One turn moves each row of this set onto another row. After a few examples, where does it send each row asked below?
J853: [  9.6   1.2  11.2  10.1  19.4  -8.4  -1.6 -24.1   8.7   7.2  22.4 -13.5
   1.1 -13.5  13.4  -3.7   0.7   9.1   2.0   3.1  -5.5   6.1  15.4  14.7
   2.6  -6.6  -4.5  -8.0]
J508: [  3.4  -6.3 -21.8  13.6  13.8  14.3   6.1 -17.8  21.4   7.1  10.2 -31.9
  -1.8   6.9  -0.7   5.5  -3.6  10.9  11.3  14.2 -17.2  -7.4   4.6  -4.5
  -5.2  10.6  -2.9  -9.5]
J135: [ -4.3  32.7  -0.6   4.7  -3.8 -22.4   4.3  10.5   5.9   3.1  15.1  -8.6
  -7.7  10.3  -4.0  -1.6   6.0 -10.8 -12.4   4.9  22.4  -5.2  33.2  -0.4
   3.5  13.3  10.5  -0.8]
J939: [ 12.6  -2.5   7.7  10.9  -9.1 -12.6   4.2  20.3   3.3  -5.3  -6.6   2.1
  -0.9 -25.4   1.3  -6.3   8.9 -11.1   8.7 -10.9  35.0  -3.3  -3.2  -6.5
   6.6  17.2  -6.0 -13.4]
J429: [ 10.7   1.4   9.1  21.8 -14.3 -11.3  -7.0  -1.8  15.7   1.6  10.6 -48.7
  -8.5   0.9  -3.8  -0.1  -3.8  -4.1  -9.6  35.1  12.4  10.6  25.4 -16.6
  -3.4   7.9  -5.8   4.7]
J64: [  4.7  15.4 -10.9  10.7  13.1   6.2  19.1   6.4   0.1   9.7  11.1  -4.9
   3.7  -2.1  -7.7   5.2 -14.3 -31.4  -0.4  13.5  13.0  -7.0   3.4  12.6
   5.5  14.8   6.9  -0.4]
J821: [  7.1  13.9  -3.7  15.5  15.4   7.4  19.6   9.3   0.2   4.0   3.9  -1.5
   2.3  -0.5 -13.7   3.2 -17.0 -29.1   3.8  12.7  21.8  -6.6   1.0  10.4
   6.1  14.1   0.4  -0.3]
J424: [  7.7  -9.1  -3.9  23.6 -13.2  -0.4   2.4  10.9  32.8  -2.2  -5.8 -20.5
 -12.8   1.5  -3.2  -5.6  10.0  22.4   6.8   8.1   4.5   0.2  11.0 -32.0
 -20.7  22.0  -4.9   1.4]
J637: [ 13.7 -11.8  -4.1  18.8 -14.1  -4.3  -3.1  15.5  32.8  -3.7  -2.9 -26.3
 -12.7  -4.3   2.7  -6.0  11.2  16.8   6.2   7.4  12.8   0.0  15.1 -34.5
 -19.9  21.1  -3.7  -2.4]
J256: [ 13.5  -6.4  12.0  16.7  -8.5  -6.6   3.3  14.8   9.7  -3.5 -10.7   1.4
   0.0 -21.9   0.9  -9.5   9.4  -6.8   3.0 -15.0  35.7  -6.7  -2.5 -10.9
   1.5  22.3 -11.5  -9.9]
J427: [ 13.3   5.2  -0.8   4.8 -12.2 -25.4  -1.2 -13.5  -5.7  -0.3  -3.3 -30.6
 -12.4 -16.6  -2.7  11.0   0.0  12.1   3.3 -15.3  24.0  10.6   5.5 -15.2
  -3.8   2.1  -3.6 -26.5]
J755: [  6.3 -12.5 -21.9  11.8  10.8  18.2   6.5 -19.7  19.3   7.4   5.7 -23.6
  -5.3   7.7  -6.4   8.8  -3.0  12.8   6.9  11.4 -14.8   1.2   4.9   0.2
  -7.5  10.9  -4.4  -8.7]
J870: [ -1.9  -7.6 -20.1  14.8  14.5  18.7  13.3 -18.3  20.5   3.5  11.5 -27.1
  -2.4   7.4 -10.9   8.7  -6.5   4.3   6.5   7.9 -13.9  -8.1   1.9  -4.0
  -3.9   9.4  -3.0  -8.6]
J114: [  9.8  -2.5   9.2  25.0 -14.0 -13.9  -4.4  -3.1  13.6   0.8   8.9 -48.9
  -8.3   2.7  -1.8  -0.8  -3.7  -3.2  -8.2  37.1  11.6   9.2  24.6 -10.5
  -3.9   6.7  -3.3   3.2]
J828: [  1.4  11.1 -10.4  17.1  10.8   5.5  21.6   5.0   2.9   6.6  13.2  -4.7
   1.3   1.1 -13.1   2.6  -8.3 -30.1   0.9  18.2  20.1 -13.5   3.0  15.6
   0.1  12.0   4.5  -0.7]
J320: [  9.9   6.0   0.6   6.5  -9.4 -27.7   0.8 -12.2  -4.7   0.6   0.8 -29.7
 -10.5 -18.3  -3.4   8.1   0.5  14.7   6.6 -15.6  25.4  11.0   2.4 -14.8
  -0.8   3.3  -3.9 -28.6]
J121: [  7.4   2.6  11.4  10.7  19.8  -8.8  -2.5 -25.1   9.5   4.9  26.0 -14.0
  -1.5 -14.1  13.6  -7.9   1.0   5.0   2.1   0.7  -3.9   7.1  14.3  14.4
   2.3  -3.7   0.4  -5.2]
J568: [ 13.8  -1.7   7.2  11.4  -4.3  -6.2   7.5  14.1   4.9  -3.7  -4.7   0.8
  -5.5 -26.3  -1.5 -15.7   4.2  -5.1   9.4 -15.0  38.5  -3.6  -5.3  -9.0
   9.0  18.0  -4.9  -9.3]
J407: [ -6.4  34.8   1.5   0.2  -4.7 -22.6   1.5   9.6   7.0  -0.6  12.7  -7.1
  -5.8   8.7  -3.9  -3.0   3.4  -7.7 -10.2   6.2  22.6  -5.7  31.3  -2.8
   3.9  12.0  11.6  -3.4]
J38: [  7.4  -5.5  -3.2  18.3 -15.8  -1.4  -6.6  15.5  37.0  -3.7  -7.6 -22.6
 -13.1  -5.2  -0.3  -5.4   3.9  17.9  -0.8  10.9  12.9  -4.9  11.2 -32.9
 -18.3  22.7  -9.7  -2.9]

J828 -> J755
J320 -> J135
J637 -> J939
Now these:
J114 -> J427
J256 -> J821

One turn moves each row of this set onto another row. After a few examples, where does it send each row asked below?
J864: [-13.5 -25.8   7.1  -0.5  -6.4  24.5  11.7  -8.4 -11.7   9.5   6.3  -9.0
  10.5   0.8   1.0   0.5   9.8 -10.5  19.0 -25.8 -17.1   2.5   3.9 -16.5
   7.2   2.9   7.0  13.1 -11.3  -4.5   1.7  -9.6   3.3  -0.2 -15.2 -15.2]
J851: [ 19.3 -10.6   3.8  -6.0  16.8 -14.7  -5.1  -9.8 -12.0  -3.6  18.3   5.6
  11.3   8.3  14.3 -12.8  22.0  -2.8  13.2   0.8   4.5 -17.2   4.5 -11.7
   6.3   7.9   3.3 -13.9  -6.9 -19.8  -4.7 -10.2   0.6  22.6  -1.6   5.8]
J431: [-12.3  -1.7  12.5  -3.7   3.0   6.8   3.2  13.7   7.9 -24.7  -7.5 -14.2
   8.4   4.3  -5.3  -6.5   1.2   0.5  16.9  -2.8   9.4   7.0  25.8  -2.0
   6.9  13.8  17.7  13.2  19.4   2.6  -3.5 -12.7   3.5   7.1 -16.5   1.9]
J203: [  3.2  -1.0  -9.1  -5.7 -16.4  -4.0   8.6  -6.8   3.3  12.3  -1.5 -31.2
  -3.2   2.3 -13.9   2.9 -11.0  -2.1  -6.2 -23.5 -16.7  19.3   8.9 -21.6
   9.3   2.2  10.3   4.1   3.3  -0.6  -3.5 -17.0   4.0  -2.5 -13.0   2.5]
J963: [ -4.3  -8.0 -10.8  -0.9   4.5 -15.3   6.7 -17.2  -8.3   4.1   0.5   7.9
   7.1 -17.6  23.6   4.8   4.1  -3.2   7.9  21.1   5.6  -9.6  -1.0  -1.3
  -6.5 -11.5  16.4   5.6 -16.1   4.4   3.3  13.8 -21.1 -10.2   7.2   2.8]
J694: [ -3.2  12.5   3.8  -3.3  10.2 -13.5  -9.6  29.3   2.3   0.4  -4.3 -20.8
 -12.2  -6.5  12.7   8.5   1.2  -0.7   0.9   6.4   2.3 -17.0  -8.8  -6.1
  13.3   7.1 -22.5  -1.3 -11.1  -6.6  -5.0  10.3  13.4   2.4  -1.8 -23.4]
J266: [-15.7 -31.8   4.0   7.1  18.4  16.9  17.8  -6.6 -12.1   1.8  -7.3  -4.1
   6.8  -3.3 -10.9  -0.9   9.7   3.0   9.2 -11.0 -27.3  -3.1   5.2  -3.3
   4.0   0.6  -9.2   2.7   2.0 -12.1   0.4  -1.8  -5.5 -13.6 -18.2   1.6]
J599: [ -9.3  12.9   6.5  -2.9  11.7 -15.9  -0.3  15.5  -4.1  -0.6 -12.0 -18.6
  -4.6  -2.7   5.0   9.8   2.9   4.0   2.5  13.3  -9.1 -16.5  -9.7  -3.6
  11.0  17.9 -25.3  -7.0 -16.8  -9.5   7.5   1.5  17.7  12.8  16.4 -13.8]
J976: [ -2.6  -2.8  -1.1  -4.0  -1.1   4.2  28.6  -1.1   1.4   4.9 -29.1 -27.4
  -7.3  -8.7  -8.2   3.8  -8.4  -2.8 -12.4  -5.0  -0.2   5.6   9.7 -19.9
   4.1  -1.6  13.9   7.0 -22.7   4.1 -13.5 -14.3   1.7  -7.0  -6.2   2.9]
J837: [-23.7 -28.6   3.9   5.5  13.5  15.4  20.9 -12.2  -9.0   0.6  -5.4   0.0
   5.1  -9.6 -15.6  -2.2   4.9   6.6  11.0 -11.4 -30.5  -2.1   8.4  -5.0
   1.4  -1.1  -0.1   1.7   7.5 -12.2  -0.4   0.2  -4.4  -6.7 -13.6   2.9]
J348: [  6.1 -14.5 -14.4  -6.9 -11.9 -14.8  -1.8 -10.5   0.6  -5.3   2.6  10.0
  -4.7 -18.2  -6.9  11.7   3.4   6.1   2.7  16.4   0.0   2.8  -9.5 -16.7
 -11.8 -20.1  -5.1 -18.9  -2.4  13.1   9.0   6.2  -2.9 -13.6   0.0  -4.4]
J875: [ -3.2  -7.0 -12.3  -4.2 -16.6 -10.3 -11.2  -4.3   2.6  -8.6   4.8  11.9
  -8.5  -7.6 -18.0   6.5  -0.7   6.3  -0.4   4.0  -4.0  -0.5 -18.3 -10.7
  -8.1 -16.9 -16.7 -22.1  12.2   9.9  -0.1  -8.1  16.9  -1.2   3.3  -4.7]
J341: [  2.8 -10.8 -18.5  -9.3 -14.4 -13.2 -10.8  -6.2  -7.1   1.2   4.7  14.4
  -5.2 -12.0  -9.3  12.0   1.9   4.9   5.4  12.6  -1.5  -2.3 -11.5 -19.3
  -5.8 -20.5  -4.0 -22.1   0.6  17.1   1.9   2.8  -5.7 -10.0  -1.2  -1.0]
J315: [-14.0  25.3 -13.7   4.2 -10.8 -15.1  -5.6   8.8  11.8  11.8   3.2 -12.9
   0.5   4.0   0.6   7.8  -6.5 -15.8  -8.5 -18.6  -5.6  -3.3   0.0  14.1
  17.1  -2.2   6.1  11.5   4.9   5.0 -10.4   1.1  -6.1  10.6  14.5 -13.2]
J379: [ -9.3   2.8 -18.3  -0.9 -18.3   8.0   0.3 -16.8   2.5  18.1  12.1  13.3
  13.2 -10.7   3.1  -5.6  -2.8 -11.5  -2.0 -21.3   0.2  -0.6 -12.2  -3.0
   5.7 -18.6  13.2  10.9 -10.1   4.7 -13.6   5.9 -10.5   4.1  10.5  -6.3]
J20: [-11.1  15.8 -14.1 -14.6  -5.1   7.0  11.4   4.9   4.6 -12.6 -12.0  11.2
   0.8 -11.4  -7.5   4.9 -12.9  18.2  -3.0  10.4   9.0 -13.1 -13.8  -2.0
  -6.5   1.4  -2.8   6.5  -8.4   9.9  -0.1   2.0   4.5  -3.9  22.0  15.6]
J500: [ 15.5  -5.7   7.5 -12.4   5.6   1.1  -2.3 -14.0  -8.8  -5.3   5.6  12.4
  13.4   4.9  16.8 -13.5  12.3   2.1  16.1   3.4  14.4 -15.5  -3.8 -21.1
  -0.8  -0.9  -0.7  -6.1 -12.9 -10.7   3.6 -17.1  13.5  26.3   4.7   7.1]
J922: [-19.3  10.0  -6.5  -4.5   3.5  -6.9   4.1 -11.5  -0.7  10.8  16.3   2.8
  18.8   0.2  20.9  -5.3   4.7 -10.3  13.0  -9.2  -6.1 -11.9   3.1  12.5
  15.3  10.4  17.6  17.7  -4.0 -11.7   7.6   6.7 -13.1  17.0  15.0  -1.2]
J951: [ 21.4  -9.5  11.7  -2.3  21.9 -13.3  -3.6 -13.7  -5.7  -1.2  14.8   1.8
   8.0   9.1  11.7 -14.0  20.4  -3.4   9.6   3.3  -0.4 -14.5   8.1  -9.1
   2.2   3.2  -0.3 -16.7  -1.8 -14.9   4.5 -10.1   1.2  26.0  -7.9   7.4]
J932: [  6.5   8.1  -1.9  16.5  27.7 -28.6 -10.7  -1.6  -3.3   7.9   8.6  -8.2
   1.8   4.7   1.4  -2.7   4.9  -7.7  -5.9  -3.1 -13.3 -10.8  11.5  13.1
   8.4   0.5   2.3  -6.5  15.0 -14.3  -7.1   3.9 -14.6  16.1   0.5   4.9]
J925: [ -1.4   4.7  -4.0  -6.3   9.0  -3.0  14.1 -13.7 -14.2   0.7   2.7  22.2
  -5.5   8.6 -19.5  -7.8  -2.7   8.4  -9.8  -1.1 -10.4 -23.7  -2.4   3.9
   0.5   6.1   5.6  -4.4   0.5  -4.9   2.8 -17.0   3.6  23.8  11.9  19.4]
J887: [ -1.0   2.9   3.1  13.6  -1.8   3.1 -18.2  16.3  -1.0  -0.3   6.0   0.7
  -4.7 -17.7   4.5  -6.6  -6.5 -15.1  -9.3  -6.0  19.4  -3.4  -5.3  -0.8
   4.0 -13.6   0.1   6.5  -7.9   8.0 -25.0  11.5  -0.3   6.8 -12.5 -24.3]
J561: [  7.8  -8.5  -5.4  -5.6  -3.7   0.7  26.4  -2.5  -7.1   2.3 -25.2 -25.5
 -10.3  -3.3  -4.0   0.3  -6.7  -3.3 -16.2   0.1   1.0   7.3  11.4 -20.7
   5.0   2.5  13.3   8.0 -18.4   3.4  -8.8 -18.1   1.7  -8.0 -15.5   2.3]
J763: [-16.5  -2.3   0.3  -8.4 -10.6  -0.2   8.8   3.8  10.7  -7.6  -3.6 -32.4
  17.5   5.8   8.7  10.4   9.5   0.0  27.6  -1.8 -13.0  10.8  12.3  -5.8
   9.4  24.1   9.6  14.9   7.4   1.9   4.0  -3.0  -1.6  -7.0  -3.3  -1.6]
J634: [ -0.4   8.0  14.1   2.4   8.2 -10.5  -7.7  28.7   2.2  -4.1  -6.3 -21.6
  -8.6 -12.0  11.2   5.4   1.9  -1.0  -0.9   6.3   5.3 -10.1  -5.7  -5.3
  11.0   7.7 -26.6  -4.6 -13.6  -0.7  -6.6   7.9   9.2   9.4  -4.3 -28.0]
J774: [-12.7   7.3   6.8   1.1  10.6  14.1   7.6  18.0  -2.7 -15.7  -3.5  11.2
   1.9   3.7  -3.1  -9.5   3.4   3.4  -0.7 -10.2   7.7 -27.9  -8.8  11.4
   5.3  11.0 -15.0   9.8  -3.1   2.8 -18.3 -12.6  16.1  17.0  14.0 -10.3]
J145: [ -8.1  -4.2   7.1  -3.2   0.1   7.4  -0.8  17.1   5.0 -25.6  -7.1 -14.9
  10.6   2.8  -6.5  -0.8   1.6   2.1  17.0   3.9   7.8  11.8  17.2  -3.0
   5.4  18.3  12.2  11.6  19.9   1.4  -1.4  -7.9  -1.0   2.8 -25.9   3.7]

J837 -> J431
J932 -> J887
J922 -> J315
Now these:
J851 -> J694
J864 -> J763
J20 -> J925
J599 -> J875
J951 -> J634
J145 -> J561

